In the data rows, zero lies at 4.5, halfway between 4 and 5.
Here are some points, each followed by its number:
array([3, 4, 4, 3, 4, 6, 4, 5, 5, 5, 5, 3, 3, 3, 6, 4, 5, 4, 4, 6, 5, 5, 5, 2, 6, 6, 5, 4, 4, 3, 5, 7, 6, 4, 3]) 0
array([6, 4, 7, 6, 5, 5, 5, 6, 5, 5, 5, 4, 3, 5, 5, 5, 3, 5, 5, 5, 3, 5, 6, 4, 4, 6, 4, 5, 5, 5, 5, 5, 5, 5, 5]) 1
array([3, 6, 4, 7, 4, 3, 6, 6, 4, 4, 2, 2, 4, 6, 5, 6, 5, 4, 7, 3, 5, 5, 5, 4, 3, 5, 5, 6, 4, 4, 5, 4, 3, 5, 5]) 2
array([4, 4, 3, 5, 3, 3, 4, 4, 3, 3, 6, 4, 4, 7, 6, 7, 9, 5, 2, 3, 5, 5, 5, 7, 6, 6, 3, 5, 7, 4, 7, 5, 3, 6, 6]) 3
array([6, 2, 5, 3, 3, 1, 7, 0, 7, 9, 3, 6, 7, 2, 5, 2, 3, 9, 6, 7, 6, 5, 7, 1, 5, 3, 4, 4, 3, 4, 5, 6, 8, 6, 3]) 4
array([4, 8, 0, 9, 5, 8, 7, 2, 8, 4, 0, 7, 6, 7, 4, 1, 4, 0, 2, 0, 9, 0, 5, 6, 9, 0, 5, 8, 3, 9, 9, 9, 0, 9, 4]) 5
array([5, 5, 4, 5, 7, 5, 4, 6, 5, 5, 4, 6, 3, 5, 5, 7, 2, 4, 4, 5, 5, 5, 5, 5, 6, 5, 3, 5, 4, 3, 5, 4, 5, 5, 6]) 6
array([4, 5, 4, 4, 4, 4, 1, 5, 4, 4, 4, 2, 3, 4, 4, 5, 7, 6, 5, 4, 3, 6, 4, 6, 5, 5, 4, 6, 2, 4, 4, 5, 4, 4, 4]) 7
array([6, 4, 4, 5, 6, 4, 3, 4, 6, 5, 5, 4, 4, 6, 4, 5, 5, 4, 5, 5, 4, 4, 5, 4, 4, 5, 5, 6, 5, 3, 6, 4, 5, 3, 5]) 8
array([3, 2, 4, 6, 5, 3, 5, 5, 3, 5, 5, 5, 3, 2, 6, 5, 5, 2, 5, 6, 6, 4, 5, 2, 6, 6, 5, 6, 6, 3, 4, 6, 5, 4, 3]) 9
array([0, 5, 5, 0, 5, 9, 3, 6, 0, 0, 7, 6, 9, 4, 1, 4, 8, 1, 4, 0, 5, 4, 0, 9, 3, 3, 7, 0, 6, 7, 6, 0, 2, 9, 9]) 10
Which three points above are nearest to each new point? Their numbers follow each, smallest number first.
array([5, 3, 5, 5, 3, 3, 5, 5, 5, 4, 4, 3, 3, 2, 4, 6, 4, 4, 4, 6, 4, 5, 6, 4, 4, 5, 4, 6, 5, 5, 6, 5, 4, 3, 3]) --> 1 8 9
array([5, 5, 5, 5, 5, 6, 4, 5, 5, 3, 4, 3, 4, 3, 3, 5, 4, 4, 5, 4, 5, 5, 5, 5, 4, 5, 4, 4, 5, 5, 3, 5, 5, 5, 4]) --> 1 6 8
array([3, 5, 3, 4, 5, 3, 5, 5, 5, 5, 4, 3, 5, 6, 6, 4, 4, 4, 6, 5, 4, 6, 4, 6, 4, 5, 5, 4, 4, 3, 3, 6, 6, 6, 5]) --> 0 2 8
array([0, 3, 4, 0, 5, 9, 5, 7, 1, 0, 5, 5, 9, 4, 2, 3, 8, 3, 3, 3, 5, 5, 0, 9, 4, 4, 5, 1, 4, 7, 5, 0, 4, 8, 7]) --> 3 7 10
array([6, 7, 3, 8, 6, 6, 3, 7, 2, 4, 3, 4, 2, 6, 1, 4, 4, 7, 6, 2, 8, 4, 6, 4, 4, 5, 4, 6, 4, 2, 6, 4, 2, 6, 2]) --> 2 6 8
array([4, 4, 4, 5, 6, 5, 5, 4, 5, 4, 5, 5, 3, 5, 5, 5, 4, 5, 4, 5, 4, 3, 3, 6, 3, 4, 5, 6, 4, 5, 4, 5, 4, 3, 5]) --> 1 6 8
array([2, 4, 5, 9, 6, 4, 6, 6, 1, 5, 8, 2, 3, 4, 3, 4, 2, 8, 4, 4, 2, 2, 9, 1, 4, 9, 6, 5, 3, 2, 7, 2, 2, 5, 3]) --> 1 2 8
array([4, 5, 5, 6, 5, 4, 5, 5, 4, 4, 5, 4, 3, 5, 4, 5, 4, 4, 4, 4, 5, 5, 4, 3, 3, 7, 5, 5, 3, 6, 4, 3, 5, 4, 4]) --> 1 2 8
array([6, 7, 6, 5, 4, 4, 3, 3, 5, 7, 5, 4, 5, 6, 4, 2, 6, 1, 2, 5, 3, 3, 5, 6, 5, 5, 4, 6, 4, 6, 6, 5, 0, 4, 4]) --> 1 7 8
array([2, 4, 6, 3, 5, 7, 5, 6, 3, 4, 6, 5, 5, 6, 4, 7, 8, 3, 3, 3, 3, 5, 5, 6, 5, 6, 5, 3, 4, 4, 4, 4, 2, 3, 6]) --> 3 7 8
array([3, 7, 4, 1, 4, 8, 3, 5, 5, 0, 5, 6, 8, 4, 4, 1, 1, 4, 6, 2, 3, 5, 1, 9, 4, 0, 8, 0, 4, 4, 6, 2, 2, 5, 8]) --> 6 8 10
array([4, 3, 4, 6, 5, 4, 5, 5, 3, 3, 5, 3, 3, 7, 5, 3, 5, 4, 3, 4, 4, 4, 4, 5, 5, 6, 5, 2, 5, 6, 5, 5, 4, 5, 5]) --> 1 3 8
array([3, 1, 5, 6, 2, 4, 5, 1, 6, 6, 4, 9, 6, 1, 6, 4, 5, 6, 5, 9, 7, 6, 5, 2, 6, 2, 3, 3, 3, 4, 2, 6, 7, 7, 1]) --> 0 4 9
array([5, 4, 5, 3, 4, 3, 6, 6, 3, 4, 7, 4, 4, 6, 4, 4, 6, 6, 4, 4, 3, 4, 6, 4, 5, 5, 4, 4, 5, 6, 4, 5, 5, 3, 4]) --> 0 1 8
array([7, 5, 4, 5, 5, 5, 5, 6, 5, 5, 4, 5, 3, 5, 4, 5, 5, 4, 4, 5, 3, 6, 6, 3, 3, 6, 5, 5, 4, 4, 5, 6, 4, 5, 6]) --> 1 6 8
array([5, 4, 4, 5, 6, 5, 3, 4, 4, 5, 6, 5, 5, 4, 4, 5, 5, 3, 3, 5, 4, 4, 5, 5, 4, 5, 3, 5, 5, 4, 4, 5, 4, 4, 5]) --> 1 6 8
array([5, 4, 6, 6, 5, 5, 5, 4, 6, 4, 4, 4, 3, 2, 4, 3, 4, 4, 4, 6, 4, 4, 6, 2, 9, 6, 6, 6, 5, 4, 6, 8, 4, 3, 5]) --> 0 1 9
